(in the rows, 128 means zero)
Each run below is a few steps of one of 6 hidden systems, one row a step.
Z_938, run 1:
[[137 146 165  59 150 210 126 147 166 118 110 122  71 137  97 143  43 142
  161 149 100  72]
 [124  86 123  65 136 128 115 187 126 131 153 114  52 134 103 181 173 145
  148 206 170  79]
 [183  82  73 117  49  89  93 157  92 140 154 125 107  95 151 124 177 145
  126 178 186 169]
 [150 126 111 193  76 119 137 152  52  85 152 121 180 109 175  63 164 128
   76  90 140 163]
 [ 77 166 192 200 162 129 127  97  99 125 126 119 144 146 151  34 120 100
  109  64 123 175]
 [ 44 194 171 125 183 143 152  70 170 186  84 121 133 144 148 126 108 126
  129  67 133 111]
 [ 73 112  95  96 162 109 140  55 197 168  91 124 144 136 102 220 109 139
  163 145 103  83]
 [181  87  52  75 103 119  98 124 178  93 122 134 133 103  95 214  77 149
  169 175  69  95]
 [208 103 104  88 102 120  95 224 121  39 183 139 101 115  98 146 123 121
  129 178  84 115]
 [191 149 175 120  86 121 113 224  91 105 195 135  73 142 120  66 172  99
   96 161 167 180]]
Z_333, run 2:
[[112 116 149 134  66  96 148  99 150 165 137 144 114 132 149 101 164 120
   95 159 157 147]
 [102 122  77 131  96 156 140 114 113 138 117  81 147 145 150 153 122 147
  124 121 157  98]
 [107 124 116 160 176 120  93 104 113 118 112  99 130 133 116 120  99 124
  157 103 122 155]
 [147 176 131  99 152 101 110 149 156 118 128 154 119 110 136 136 110 126
  129  89 110 137]
 [134 137 154 111 110 107 142 132 158 122 148 138 151 129 101 146 147 106
  112 161  90 126]
 [162 115 116 122  74 145 144 121 128 146 131 117 129 142 115 122 121 124
  121 159 148 151]
 [127 112 110 134 136 160 123 151  84 118 136 107 121 145 112 126 117 137
  143 126 154 113]
 [114 122 141 149 170 112 125 136 100 122 129 149 115 128 125 103 134 130
  133  99 146 139]
 [117 146 142 118 132 111 152 127 131 130 120 158 147 102 147 130 144 137
  106 100 124 114]
 [114 120 143 126 107 129 142  89 146 138 112 124 156 107 129 135 127 128
  122 148 105 121]]
Z_938, run 3 (10 x 22):
[[ 90 131 167  92 156 176  89 119 107 166 124 124  78 117 134 110  98 155
  174 134 153  96]
 [ 81  97 106  91 111 108 116 131 132 151 142 139  97 113 164 161 160 161
  134 149 159  69]
 [130  80  83 140  68  81 102 107 147 108 138 120 122 110 159 129 135 131
  119 160 119 138]
 [149 150 115 141  97 126 112 153 125  69 136  85 141 116 160 104 115 113
   94 113  94 150]
 [112 177 162 144 160 112 107 150 122 115 148  95 124 157 121 104 141  93
  120 106 123 163]
 [120 183 133 121 141 110 136 119 145 182 130 137 136 153 120 138 138 117
  131  91 160 153]
 [129 120 100 140 135 112 172  95 147 151 110 155 168 146  99 165 127 131
  126 110 132 126]
 [159  99 114 129 140 140 143 108 139 110  96 150 145 113  90 145  81 137
  146 133  97 126]
 [153 116 151  93 145 156 125 158 120  94 128 142 110  99 106 136 109 139
  140 150 101 100]
 [133 118 160  93 110 132 110 159 113 136 161 136  90 119 122 117 155 130
  134 175 146 117]]
Z_564, run 4, 10 rows:
[[128  86 100 163  94  98 167  78 112 162 119 145 186 129 112 145 162 130
  116 143 148 144]
 [155 129 117 141 110 155 162  95 149 115  72 140 146 105 141 112  67 142
  110  90 108 138]
 [ 93 108 171 132 169 150 121 132 113  79 118 119 116 100 131 108 112 132
  133 132  88  93]
 [120 131 166  85 116 101  84 133 150 140 151 137  82 100 139 122 151 125
  140 171 124 128]
 [130 124  86 103  73 115 119 145 120 141 165 135 141 131 148 153 154 145
  123 140 149 104]
 [148 109  76 159  96 130 117 116 100 126 127 105 146 139 132 114 108 132
  131 115 149 162]
 [133 153 122 143 162 137 124 147 121 104 113 118 112 141 130 107  93 127
  126  77 133 142]
 [ 94 148 167 131 176 109 128 137 127 122 131 112 118 134 114 125 155 108
  122 125 124 132]
 [123 156 147 100 116 112 141 114 159 162 131 126 138 131 116 153 151 117
  119 146 129 132]
 [136 118 108 122 100 145 148 106 129 140 128 132 172 139 107 154 116 137
  134 141 118 113]]
Z_564, run 5:
[[167  98 160 117  65  91 168 110 232 133 135 150  75 181  69 122 113  82
   99 214 107 172]
 [180  89 111  91  95 212 213 187 101 109 111 135 105 135 106 155 118 163
  104 155 173  63]
 [167  77 145 150 149 163 104 128  16 150 104 132 125  59 108  85 151 160
  169 147 190 166]
 [128 176 138 124 148  97 105 130  93 154 132 210 139  66 196  84 140 156
  128  35 153 136]
 [ 24 137 148 181 119  75 126  77 135 116 147 118 170 136 189  96 170 111
   91  97  98 115]
 [ 78 157 134 110  83 127 123  69 227 143 100  61 100 152 160 137  86 111
  105 151  99 129]
 [110 111  88  78 140 167 106 136 151 104 122  61 113 149  96 205  90 138
  167 176  99  71]
 [206  93  83  99 146 102  68 165 113 108 151 133 116 115  55 177 115 128
  191 175 118 164]
 [220 139  92 131 121  96 138 212  91  86 178 196 145 128 100 126 143 124
  115  95 136 155]
 [148 141 168 191 104 136 179 161  72 115 149 143 148 157 131  47 165 105
   71  98 165 173]]
Z_333, run 6:
[[152 138 130 109  59  84 106 117 115 161 138 162 134  54 190 102 179 145
  107 134 155 160]
 [ 75 133 109 131  62 166 111 110  93 133 172  97 192 140 165 128 133 144
  127 138 112  70]
 [ 83 133 135 170 124 138 104  83 143 141 126 107 108 178 142  69  74 117
  137 102 137 159]
 [104 186 120  98 172 120 139 149 180 127 108 114  89 154 136 154 106 122
  120  81 133 112]
 [133 137 139 121 165  70 137 111 172 133 112 114 140 126  79 177 159  96
  125 152 105 166]
 [207 136  80 102  86 120 127 133 132 140 129 135 160 110 106 165 121 133
  138 145 128 162]
 [162 102 121 132 111 164 112 156  80  96 167 130 157 145  84 121 106 129
  152 153 108 118]
 [140 115 159 147 128 145 137 161  97 112 150 161  90 146 125  63 117 129
  118 116 156 137]
 [ 89 129 163 129 146 137 174 149 106 127 122 141 111 122 149 112 167 140
   89 109 161  92]
 [ 86 113 142 143 137 114 154  75 120 163  86 121 149  94 146 132 159 138
  116 125 148 129]]
Z_300, run 7:
[[174  77  44 170 129  88 111 126  98  96 107 138 128 106 136 131 108 148
  139  97 151 172]
 [129 149 142 153 135 107 162 160 136  53 115 130 136 104 163 101 135 117
   62  82  87 128]
 [105 153 224 119 111 130 108 116 129 148 149 152 117 107 143  64 139 112
  119 149 108 140]
 [102 159 147  75  96 175 133 111 137 197 127 119 124 133 143 140 125 150
  137 143 164  93]
 [ 94  98  76 136 144 129 103 107 116 142 133  88 137 165 103 166 115 135
  170 140 143 117]
 [166 114  54 139 134  75 106 143 143  94 119 130 119 122 128 152 109 132
  133 102 127 159]
 [148 139 151 134 132  97 146 161 143  69 134 132 135 110 125 120 149 105
   85 126  87 141]
 [143 148 198 112 106 151 133 127 113 148 137 142 136 102 121  93 142 119
  119 153 123 148]
 [112 150 147 111 118 185 148 116 105 175 126 122 145 145 121 127 117 140
  138 124 159 107]
 [100 108  88 149 150 122 116 106 117 145 132 128 131 169 110 136 106 135
  157 107 151 127]]
Z_300, run 8 (10 x 22):
[[157 132 134 105  71  76  98 103 113 160 186 176 222  84 103 165 194 122
  141 182  84 142]
 [188 124 113 113  58 200 183  97 141 124 106 123 211 132  89 156  71 131
  119 152  76 109]
 [157 103 146 154 171 193 143 144 118  91 116 128 101 187  55  92  39 115
  155 124 117 135]
 [145 129 131 130 175 115 151 191 108 131 139 183  45 165 119  94 134 134
  120  81 208 136]
 [ 73 105 140 165 136  76 165 128  91 150 140 148 129 126 157 113 221 130
   86 115 190 121]
 [ 84 108 124 156  91 107 127  40 117 158  86 118 177  67 188 113 147 148
  115 121 127 139]
 [ 88 149 129 106 134 147 100  79 171 108  88  95 138  87 170 139  70 142
  135 110  64  96]
 [124 139 132  73 144 119  54 155 167 105 165 134  83 128 118 148  85 125
  174 154  80  98]
 [175 122 101  76  88 120 109 197 129 116 189 135 102 148  99 163 147 128
  136 181 136 111]
 [179 107 104 155  79 148 156 164  76 113 154  89 163 160  89 124 159 108
  109 164 154 163]]
Z_474, run 9, 10 rows:
[[132  92  85 145  44 148 107  96 107 126 127  78 144 118 165 110 114 142
  120 155 139 139]
 [145 133  89 120 125 134  61 172  91  96 146  79  92 119 152 115 112 136
  148 120 146 143]
 [103 155 140 134 172  73  70 143 132 117 154  98 106 139 123 125 156 100
  142 125 125 168]
 [138 178 127 128 158  76 130 108 170 151 103 126 143 128 116 148 136 105
  121  93 124 181]
 [135 148 123 112 146 147 166  96 164 134  81 104 162 127  95 176 102 125
  128 123 102 123]
 [159 107 150 101 132 173 148 119 139 127 112 145 128 122  77 139  82 135
  152 162 106 112]
 [150 104 150 107 119 138 147 168 115 113 168 182 117 138  95 124 134 131
  132 154 126  91]
 [125 109 147 152  88 117 153 142  94 124 170 159 151 142 128  95 170 120
   95 139 141 124]
 [119 136 117 163  95 139 142 131  79 126 130 113 152 122 168  89 145 135
   96  91 159 141]
 [ 81 137 127 146 146 144 104 116  96 127 106  80 115 114 173  99 119 143
  129  93 152 130]]
Z_63, run 10, 10 rows:
[[112 185 175  49  79 134 120 128 201 154 141 145  89 107 173 129 116 135
  109 148 105  91]
 [ 91 124 126 128  65 140 158  96 136 188 145  81 148 181 119 144 165 114
  114 181 168 127]
 [195 109  63 158 111 128 127 144 110 123 127 108 121 173  84 125  94 117
  143 125 166 194]
 [152 139 127 144 200 106 137 191  89  66 132 140 139 119  99 130 148 119
  120  86 117 138]
 [111 123 190 122 149  92 128 118 132 127 120 193 111  69 152  92 153 137
  113 118 115 126]
 [ 88 153 133 100  98 144 150  86 151 177 100 131 129 105 181 131 121 156
  112 109 151  96]
 [ 90  94  91 138 117 151 119  81 115 160 118  93 142 159 113 150 102 144
  162 149 151 112]
 [160 104  77 121 130 131  96 155 130  85 149 117 118 152  90 154  86 128
  159 143 103 122]
 [147 128 147 120 119 109 130 170 125  73 166 134 147 116 107 133 154 108
  106 154  79 119]
 [152 152 177 124  79 129 142 131 123 138 134 138 139  98 146  87 154 116
   90 141 125 159]]
Z_63, run 11, 10 rows:
[[126 123 169 111  84 123 105 128 163 121 150 111  90 136 127 103 123 106
  120 187 108 142]
 [148 168 117 117  87 121 139 153 132 136 137  82 129 139 141 136 158 111
   95 136 155 158]
 [147 132 121 161 143 101 125 125  91 149 132 127 151 136 104 118 158 115
  132 113 164 186]
 [144 155 121 135 173 106 133 138 130 127 115 174 126 122 120 119 109 133
  134  65 136 146]
 [ 80 120 155 125 174 111 149 105 149 132 107 160 118 117 128 138 126 136
  126 112 115  92]
 [109  98 124 101 109 133 134  94 166 143 100 129 100 113 138 147 107 148
  134 159 127  99]
 [138 107  95 102  96 158 132 132 119 122 128  89 142 128 113 170 126 140
  138 170 130 102]
 [171 109 115 128  98 142 110 156  86 110 166 125 152 130  99 126 132 123
  142 161 121 137]
 [158 156 146 136 107 135 128 172  97 103 165 150 147 133 131  89 133 116
  106 105 123 140]
 [101 154 170 159 130 116 139 126 113 133 133 135 126 128 157  71 147 116
   95  93 140 149]]
Z_474, run 12:
[[ 57 120 155 109 111 131 169  95 200 154 120  99  90 177 123 148 135 114
  103 172 134  89]
 [184  69  88 120  91 120 152 115 139 155  94 142  87 120 106 143 117 148
  135 170 183 160]
 [150  79  71 127 137 115 114 171  72  76 151 125 162 106 107 174 157 146
  145 143 120  97]
 [144 135 154 157 117 112  82 128  86 100 174 143 178 106 128  82 133 114
  136 125  84 161]
 [118 216 149 118 119 133 128 156 133 127 149 123 139 140 167  98 125 113
   95  69 124 135]
 [ 72 154 160 131 134 148 148  93 154 167  97  74 104 160 134 118 127 113
  115 132 154 140]
 [137 101 101 118 162 126 142 111 139 158  75 131  81 124 107 152 102 151
  150 123 178 141]
 [127  70 103 122 167  95 126 124 128 102 121 158 135 107  91 178 128 144
  157 146 103  94]
 [163 113 135 121  96 103 118 123 137 104 155 184 167  96 117 126 122 127
  127 145  71 126]
 [146 168 138 105  58 152 136 157 129 114 172 131 161 134 147 114 133 121
   94 132 105 111]]

Which system made each run below?
run 13:
[[ 84 146 113 192 145 114 148  89 109 176 127 102 156 202 110 109 140 106
  129  86 179 173]
 [120 137  79 154 177 121 158  74 141 153  61 146 155 128 127 150  79 151
  140  45 144 139]]
 : Z_938
run 14:
[[101 113  91 126 141  92 103 134 158 112 120  61  78 154 127 159 134 115
  129 149 145 141]
 [162 141 106 116 137  74  90 148 126 110 121  92 121  83 134 151 162 119
  125 139 129 182]]
 : Z_300
run 15 (2 x 22):
[[196 187  47  55  96 152  53 141 140 174 128 103 116 118 136 176  66 156
  186 116 152 154]
 [138 106  51 175 183  97  90 168  63  71 185 143 189 171  83 155 124 128
  169  81 109 121]]
 : Z_564
run 16:
[[151 106  39 166  74  86 119 145 148  90 157 110 113 188 140 122 106 113
  108 116 142 162]
 [145 141 153 154 114  87 155 142 168  87 104  81  95 130 135  99 146  84
   64 135 122 200]]
 : Z_300
run 17:
[[180 126  86 105 127 111  82 190  93  60 150  88 147  81 121 171 149 127
  136 151  94 134]
 [146 185 177 126 126 118  72 141  99 129 178 106 175 118 106 106 155  93
  140 141  92 181]]
 : Z_474
run 18, 2 rows:
[[ 70 102 154 147 155 118 185 112 166  91 100  98 134 148 107 153 143 109
   90 148  94  94]
 [185 104 152 110 105 144 154 106 127 145  79 153 113  66 126 112 116 145
  120 151 141 159]]
 : Z_474
run 19, 2 rows:
[[105 131 133 156  93 158 152 125 122  77 129  91 176 132 151 110 114 119
   87 119  78 100]
 [123 135 162 142 108 143  87 106 116 120 117  69 120 106 143  84 113 113
  129 151 111 170]]
 : Z_63
run 20 (2 x 22):
[[154 111 170 128 152 115 160 152 166  89 107 155  64 129 105  97 107 109
  103 134 116 148]
 [112 137 157 103 139 127 163 144 124 132  92 103  94  84 157 139 180 139
   89 137 163 115]]
 : Z_63
run 21, 2 rows:
[[152  75 108 116 184  73 168 142 160 109  98 212  95 106  89 169 129 145
  131 121 127 111]
 [175  65 101 122 107  93 149 135 133  69 103 155 139  55 129 158 146 143
  104 164  89 118]]
 : Z_333
run 22:
[[174 118  35  90 145 136  77 127 130 108 116  98 156 113  90 218  77 150
  195 134  95 118]
 [209 110  87 142 160  84  83 183 109  48 169 159 150 130  63 143 106 109
  160 123  73 165]]
 : Z_564
run 23 (2 x 22):
[[148 134  97 165  71  95 140 132 104 108 158 151 187 124 157 105 149 122
   89  97 119 151]
 [115 148 175 155  88 145 164  88 162 127 114 117 149 141 139  81 103 105
   85 128  95 149]]
 : Z_300
run 24, 2 rows:
[[168 127 105  99  64 183 164 152 137  89  92  62 126  97 156 149 112 141
   84 157 119 107]
 [124 106 130 155 155 123  76 162  63  89 157  59 127 132 101 118 163 107
  149 166 130 158]]
 : Z_938
run 25, 2 rows:
[[166 143  88 107 102 152 119 111 162 126  54  68  77  95 171 128  64 146
  120 112 151 166]
 [ 95 135 115 115 183 132  90 141  73 129 138  67 165 114 100 188 174 131
  166 145 131 114]]
 : Z_63
run 26:
[[159 154  76  95 109  20  64 156 156 115 157 146 125  73 168 169 176 125
  124 126 109 160]
 [136 193 101 117  77 103  96 102 153 139 149  67 212 129 127 174 145  96
  122 146  78 167]]
 : Z_474
